One turning vector, and how many steps it has turned:
The counts run from 0 to 522.
[120 107 108 163  98 138  93 161  99 107  93 114  87 116 163 108 159 128
 167 155 133 125 147 123 107 102 118 177  67 120 125 171  89 138  86 117
 180 112 129 119 133 124 115 100 125 106  94 113 136 138  78 112 147 127
 134 108 144 187 142 120 133 130] | 352
[144 164 109 166 115  96  86 144 133 107 111  81 137 155 138 114 183 117
 151  92 146 105 119 116 146 132 105 137  86  89 142 128  85 136 139 139
 148 154 107 117 110 116 113 129 118 112  98 110 160  93 110 102 173 149
 158 127  95 202 136 110 103 106] | 140
[139 158 101 131  90 152 118 137 146 151 136  95 124 132 117  97 134  86
 140 127 116  89 105 107 102  72 141  95 116 119 126 106 106  69 102  89
 158 160  99 137 118 158  82 128  78 115 123 125 133 161  96  82 170 165
  97 110 120 167 116 149 136 134] | 59
[144 134 113 161 100 143 132 134 160 140 131 117 135 120 138 113 151 101
 160 143 101 137  96 130  95  74 168  97 126 105 127 155  74  71  91 109
 146 127 115 115 146 119 104 100 106 107 125 160 145 179 129 113 148 131
  96 119  95 181 111 172 103  99] | 41
[129 184  86 153 108 122  95 158 122 109 121 107 169  99 122 103 157 100
 161 118 102 113 139 101 134 104 123 123 145 105 125 110  64 143 103 126
 155 143 125 104  87 136 124 137 104 135  80 111 136 110 122  56 140 150
 138  93 100 144 102 114  91 102] | 411
[149 147 103 173 106 108 102 148 120 108  85 113 156 108 148 111 161 134
 157  99  80 111 121 119 139  97 144 152 115 117 133 138 101 142  82 142
 148 134 136  79 122  83 111  98 150 100  91 113 154 130 120  86 164 131
 162  90 100 191 109 139  80 119] | 158
[149 142 106 186 115 108 102 140 128 120 104 134 136 130 146 103 166 132
 153  95  95 103 121 142 136 100 143 146 115 133 145 126  75 157 104 147
 142 132 127 106 124  92 120  90 129  89  85 149 168 123 120 102 160 128
 164 110 108 208  97 120  78 101] | 152
[152 129 109 146  87 148 133 134 175 143 138 108 145 136 105  95 145 106
 151 116 103 119 104 117  92  63 166 108 138 116 151 134  73  78  89 120
 128 156 124 134 134 138 105 117  92  98 124 145 158 167 122 113 165 122
 102 115  96 185  91 162 114 111] | 36
[153 132 114 150  96 154 132 144 134 129 137 121 128 107 138 116 140 100
 156 140  82 131 100 110  92  53 166 100 140 122 126 129  83  81  70 110
 150 135 123 115 147 117  92  94 107 117 120 153 130 179 131  90 150 133
 106  96 100 177  99 170 106 120] | 44
[121 141 109 166  96 104  84 162 117 104 101  80 134 103 138 101 174 121
 169 141 149 122 147 115 133 115 104 172 113  91 126 155  48 153 107 125
 167 135 131 105 113 138 123 141 116 116  77 126 158 103 103  91 157 123
 123 106 130 170 134 109 107  86] | 383
[130 100  74 160 111 156 128 183 156 121  86 122 101 108  90 113 128 109
 182 163 112 120  90 130  96  95 146 109 130 102 148 148  47 125 139 148
 133 141 120 134 155 144 144 124 118 134 128 125 153 152  92 152 157 127
  82 114 116 162 139 129 120  82] | 232
[135 123 117 181 116 105  85 182  95 133 116 105 109 109 153  96 170 124
 159 157 140 129 132 119 119 102 105 147 107  92 136 146  44 168 115 130
 164 118 110  97 148 127 129 118 132 113  85 139 157  99  98  92 154 134
 114 117 134 173 134 102 115  91] | 376
[122 118  85 165 131 188 106 164 122  86 101 132 131 123 106 111 178 124
 148 150 114 114 109 143 104  88 175  91  99 129 126 126  65 116 119 148
 155  99 102 144 114 113 112  97 100 123 113 109 129 174 120 122 133 147
  83  95  88 155 142 136 127  98] | 459
[114 188  85 156 112 116  94 156 132 111 119 105 172  97 121 105 164  97
 161 118 112 109 142 111 137 111 122 120 138 106 122 117  58 139 103 122
 165 142 126 113  78 137 128 136 101 135  81 110 142 112 125  64 134 153
 131 101  95 149 106 116  94  90] | 412
[155 164 104 141 103 128 137 137 173 129 141 127 111 165 139 137 135  74
 169 114 126 128  89 120 106 100 131  98 111 102 124 120  88  81 107 105
 139 149  99 130 135 143 120 107  98 135 124 148 158 164 131 122 136 163
 148 124  85 212 119 147  74  96] | 284
[129 168  88 168 115 116 102 172 112 127 119 134 153  89 152 110 158  93
 171 139  94 132 125 116 128  94 132 123 150 114 131 126  53 154  94 121
 157 135 126  94 119 118 133 109 122 132  80 137 141 110 121  78 127 140
 141 103 105 158  96 112  80  94] | 404
[120 122  68 164 126 147 118 186 143 157  79 153 108  85 114 100 124  91
 166 142  71 101 109 134 103 100 166  91 127 136 151 138  78 139 107 129
 160 124 126 121 125 113 142  98 113 125 130 101 140 153  72 117 157 159
 111 117 118 144  93 131 130 120] | 205
[144 155 112 137  92 151 124 146 129 119 130  92 138 105 137 120 149  91
 152 146 107 127 104  95  99  71 145 102 116 102 109 134 104  63  80  97
 165 134 110 106 136 128  82 119 108 133 125 123 118 172 127  73 158 150
 100  94  98 158 122 171 122 127] | 50
[156 106 121 154 122 157  88 183 111  80 124 104  81 120 117 141 165 113
 150 143 151 133  83 112 108  90 150 102 105 122 111 124  69 114 108 111
 161 120 102 137 142 101  96 118  96 157 112 120 115 167 108 105 163 143
  97 107 100 178 127 132 151 100] | 489
[117 105  83 135 103 176 107 153 158 103  93 115 104 143 105 135 162  94
 173 124 132 118  90 138 100 108 167  99 105 125 147 152  79  94 114 110
 148 153 117 154 114 117 108 121  77 129 142  98 132 162  86 155 151 142
 107 124  89 180 121 135 152 109] | 474
[146 146  88 121 103 143 107 179 154  95 134 100  96 125  82 149 121  78
 181 124 143 127 101  95 108 100 122  99 143 102 144 112  54 111 121 120
 133 166 128 154 127 160 127 147  92 165 121 107 132 136 104 111 165 142
 123 115 104 181 109 110 121  93] | 251
[122 130  83 155 118 148 106 194 126 105  82  96 115  79  85 111 140 114
 163 158 116 106 117 104 109 107 133 103 105  96 125 132  71 124 126 145
 165 115 111 124 119 132 132 137 121 146 126  73 130 150  85  97 166 159
  80  93 112 124 147 133 144 109] | 217
[149 154 103 129  84 133 124 134 164  72 130 102 118 136 114 157 130  93
 182 114 140 126 113 111 114  96 126 138 119 107 112 125  82  84  89 115
 144 154 132 139 111 154 111 131  97 144 104 132 142 169 138 109 142 133
 151  98  95 202 119 149  81  90] | 275
[134 131  86 131 105 146 104 185 135  67 114 102  95  96  98 165 133  85
 190 154 138 143 106  99 105 110 123 111 127  99 125 140  47 108 112 120
 153 143 135 141 134 146 130 140 109 178 120 108 117 148 112 117 151 133
 122 107 104 163 122 124 116  90] | 245
[134 128  86 136 102 149 101 190 131  68 115 110  97  91  96 161 127  90
 192 149 129 142 107  97 107 100 131 118 138 112 125 141  54 115 105 124
 150 144 136 141 134 140 135 136 112 170 114 105 115 148 109 115 153 127
 126  98 113 162 117 123 116  95] | 244
[129 118  89 158 118 192 113 162 119  79  92 112 137 124 100 112 172 137
 147 154 108 113 104 123 100  85 168  99  94 114 126 129  81 110 120 156
 147 109 105 131 122 113 106 106 116 121 122  97 132 174 116 112 143 138
  76  81  87 154 154 141 131 106] | 461
[108 155  68 178 122 156 123 142 143 116  95 150 168 107 126  95 160 106
 165 142  74 112 124 149 119  98 163 112 132 130 126 132  62 127 110 141
 152 124 117 117  99 127 137  95 105 108  96 138 155 153 129 110 115 142
 116 110  91 152 116 135  82  87] | 428
[129 173  95 163 112  94  87 148 158 137  98 115 153 107 129 106 164  93
 155  78 105  95 131 120 134 136 138 115 106 122 139 138  94 135  95 112
 171 144 131 101  86  94 122 118 110 117 109  99 152 123  97  91 164 169
 173 120  95 174  89 133 111 122] | 168
[119 136  90 150  96 171 111 133 114  92 102 114  96 108 149 124 137  99
 167 173 116 107 118 137 114  72 125 148  96 139  88 129 110  88 103  90
 187 141 105 137 125 143  85 106  95 121 102 138 118 180  97  98 141 138
 112 103 148 169 154 150 118 120] | 77
[101 132  70 159 110 135 115 159 177 148  66 135 126  88 108  94 139  88
 172 119  93  92 124 145 116 128 160 108 109 129 142 157  82 123 106 116
 169 133 137 127  91 121 137 115 101 114 130  90 145 153  69 128 162 159
 121 132 116 142  99 141 135 111] | 199
[134 127  94 152 112 136 107 167 170 118 132 135 130 137 117 114 164  85
 174 121 119 149 107 104  95 100 151 101 124 101 186 145  44 116  91 126
 129 147 134 148 121 130 147 112  95 137 119 107 149 137 117 128 133 128
 133 134  73 183  75 116 116 104] | 8
[130 169  90 169 122  94 104 151 162 169  95 108 163 119 135  91 163  96
 149  92 102  95 111 123 132 135 138  98  99  98 146 135  99 126 115 125
 159 138 110  86  99 100 126 114 123 108 123 100 162 121  95 102 171 179
 145 129  82 164 109 143 106 116] | 171
[130 105 105 163 112 147 101 158 114 147 114 139  78 141 146  80 146 122
 143 141 129  92 138 133 101  88 132 153  68 139 150 131  91 143 108 118
 166 112 104 137 132 136 115  84 105  84 101 124 163 139  72 119 152 141
 123 123 150 200 127 112 135 133] | 343
[153 164 108 159 113 110  82 166  94  88 114  86 127 143 151 130 171 121
 155 114 128 123 108  98 139 106 101 145  91  95 139 119 100 142 123 139
 153 154 108 105 133 109 107 117 142 127 101 107 141  95 106  83 167 141
 161  99 102 200 143 107  98 125] | 134
[138 136 119 148  89 142 113 128 181 111 146  97 145 131  93 101 160 100
 153 103 135 114 126 115 103  88 152 112 124 108 140 139  55  81  91 120
 141 139 132 152 101 136 109 133  75 111 108 131 148 166 135 108 161 135
 108 124  90 183  86 155 124 103] | 31
[139 108  86 138 104 180 119 171 143 123  98 112 107 150 117 129 156 102
 159 131 122 125  69 119  96  95 171  88 117 110 161 142  91 100 119 117
 136 161 110 136 145 118 108 112  99 129 156 100 135 157  85 155 166 140
  96 121  89 182 126 136 143 113] | 477
[133 160 110 135  97 146 119 135 147 142 134  80 130 127 126 103 146  81
 145 135 129 106 107 105 103  84 134  92 104  97 112 120 107  58 109  87
 164 151  93 130 120 151  82 131  87 120 131 123 132 163 105  83 170 167
  96 111 111 157 131 162 135 127] | 57
[120 111  78 127  95 188 106 158 148  86  94 107 113 137  98 134 154 105
 165 117 121 111  97 127 102  95 173 105 116 134 151 139  83 101 103 113
 145 158 131 155 105 119 105 124  82 131 140  83 130 162  84 142 161 134
 113 108  95 179 113 135 155 122] | 472
[132 150 104 131 103 140 108 157 120 137 109  98 101 153 150  94 145 109
 141 127 136  94 132  94 100 102 111 138  48  99 141 122 130 103 106 108
 171 127  93 122 119 140 102 109 112 104 130  77 141 141  71  97 164 173
 127 112 124 184 152 133 141 158] | 332
[121 158  61 161 110 167 129 152 129 107  83 140 180 101 129 105 161 121
 164 141  58 115 112 126 115  80 166 117 139 121 128 124  83 125  99 150
 143 134 121 103 109 121 127  92 125 116 107 109 141 148 124  97 122 137
 111  80  87 143 129 139  81 107] | 432
[136 109 102 161 107 151 107 157 110 152 112 132  76 151 146  74 136 125
 136 135 123  87 135 123  97  82 129 148  68 134 152 122 100 143 107 123
 157 117 103 137 137 141 110  90 106  79 106 117 164 132  67 116 162 143
 121 123 151 199 129 113 133 139] | 342
[113 123  70 173 138 141 105 189 140 146  79 146 107  76 122 100 137  86
 165 155  88 111 108 136 107 115 162  86 115 124 132 144  66 135 112 126
 175 108 117 115 129 110 142 100 118 132 126 109 135 155  78 122 148 163
 107 120 113 136 106 130 125 106] | 207
[104 130  67 164 119 134 112 162 172 156  63 133 129  92 114  95 142  89
 171 129  95  96 121 143 112 128 160  99 108 118 138 162  82 121 113 121
 167 133 124 117 101 118 145 115 103 119 136  92 148 155  72 137 158 165
 114 132 108 144 110 145 132 109] | 200
[166 141 127 145 101 102 111 153 135 106 109  81 104 128 137 134 138  92
 179 128 141 122  71  90 136  97 102 136 110  86 104 117 108  92 101  95
 164 164 103 110 147 121  95 135 118 160 103 130 132 152 108  82 180 138
 138 120 109 177 146 157 113 115] | 522
